The rows below come in pairs that one turn or mirror swaps. Which row does each named row swap with?
j63: -6 40 -21 -11 -22 4 -14 -9 3 -9 -7 4 -10 23 2 -3 16
j169: 9 9 -9 -17 -19 -8 -12 -29 19 19 4 -8 5 -12 16 -13 -23
j966: 1 24 -14 2 -26 2 35 33 16 -26 14 19 -2 -3 0 2 22
j734: 16 27 -16 -4 -37 -10 21 3 12 -26 1 22 7 14 5 -10 15
j68: -2 -12 -12 -32 -37 0 21 -7 30 0 -11 -17 7 -22 2 2 0
j730: -16 13 11 10 5 -22 7 23 -9 1 17 22 15 -13 12 -31 -26
j272: -15 13 -20 -37 -13 -18 19 13 8 17 -3 14 26 -19 -14 26 0
j84: -29 23 12 1 -3 9 -14 24 -2 13 28 1 4 -8 -4 -21 -14
j225: -27 26 -11 3 7 -24 15 22 -13 7 11 28 26 -16 -9 4 -12
j856: -22 19 -13 -15 -5 -30 14 9 -2 21 7 18 24 -18 -23 20 -8
j808: -28 -2 -1 -4 2 -3 39 37 11 -7 5 10 -12 -26 20 7 16
j570: -19 6 -2 -15 -4 5 40 41 11 -16 5 6 -15 -22 9 5 19
j605: -13 29 10 -2 -11 15 -13 6 10 19 22 -1 6 -5 -10 -25 -22
j327: -41 24 11 5 -5 3 -18 35 -8 9 16 6 4 -5 3 -14 -8
j405: 7 29 -16 -5 -35 0 37 15 13 -25 8 14 7 8 -5 -5 19
j366: -4 -15 -5 -17 -37 8 17 -14 36 -9 -3 -16 1 -19 19 -4 -6
j506: -1 37 -22 -8 -29 2 -14 -7 10 -6 -4 4 -12 24 5 1 14
j383: -19 12 -23 -31 -21 -17 15 2 9 12 -4 7 26 -19 -12 34 -3
j318: -43 24 10 6 -1 6 -18 26 -9 7 18 9 0 -3 7 -14 -11
j188: -11 16 0 -4 -22 9 45 26 9 -29 4 13 -9 -1 0 0 21
j927: -12 8 17 15 -5 -8 3 28 -4 0 17 13 9 -14 17 -35 -23
j415: -32 -2 -5 0 -12 -1 -3 -2 4 -22 -2 1 -27 -20 26 -37 -8
j535: -11 -9 -17 -29 -36 1 20 -7 22 -10 -24 -13 8 -18 5 14 2
j725: -34 21 12 1 0 3 -15 31 -7 10 24 4 3 -6 -6 -22 -21
j838: -15 1 -13 -22 16 -22 6 -10 8 10 -23 -2 -4 -26 29 0 -11
j815: -17 -10 -8 -41 -32 -9 17 -6 26 0 -18 -14 14 -23 -1 -8 -8
j239: -20 26 -13 -14 -1 -24 11 21 -1 4 0 27 35 -14 -15 12 -13
j83: -14 -20 -8 -11 -46 5 15 1 29 -8 8 -14 -7 -26 15 -13 -3
j114: -29 -8 -16 -17 11 -26 3 -2 12 6 -10 -3 -10 -41 23 -10 -6
j459: -13 7 -20 -37 -26 -20 22 0 20 6 -10 5 28 -11 -9 22 2
j355: -22 38 -21 3 -18 0 -15 -9 -2 -18 -4 12 -22 11 12 -7 17
j612: 7 7 17 7 -29 8 0 17 16 3 23 1 9 4 20 -29 -15
j167: -22 -11 -9 3 3 -9 17 6 17 7 -5 4 -22 -37 35 12 7
j344: 4 38 -17 -21 -30 4 -15 -1 13 0 0 -3 -4 24 0 -8 16
j470: -20 13 3 8 5 -25 7 25 -13 6 17 31 22 -18 0 -14 -21
j883: -8 0 -12 -18 8 -21 -3 -10 14 27 -7 -5 -8 -33 24 0 -15
j853: -19 -14 -4 -18 -38 10 11 -3 21 -23 -8 -13 -13 -23 21 -20 -4
j889: 10 23 -28 -2 -36 -27 -6 -16 2 -10 -11 14 7 11 11 -14 5
j835: -13 29 16 -11 -9 8 -11 14 8 17 25 -4 10 -5 -10 -24 -24
j58: -22 -12 -8 -10 9 -13 17 22 14 14 -2 -6 -11 -46 15 4 3
j488: 13 24 -22 1 -40 -20 7 -10 6 -19 1 17 7 15 10 -15 8
j686: 3 41 -19 -15 -31 1 -13 3 12 1 -3 -3 -1 24 1 0 19
j362: -21 6 -6 -9 -14 9 39 38 10 -17 6 16 -7 -17 7 13 22
j533: -22 40 -22 4 -14 5 -17 -10 1 -14 -7 10 -21 10 6 -15 9
j929: -20 19 -26 -5 -12 -34 -21 -5 -9 -4 -16 18 1 6 18 -24 2
j145: -32 -13 -9 -9 9 -14 15 12 6 6 -13 1 -14 -43 25 3 0

j225 is swapped with -> j405
j188 is swapped with -> j856
j169 is swapped with -> j415
j366 is swapped with -> j114
j889 is swapped with -> j927

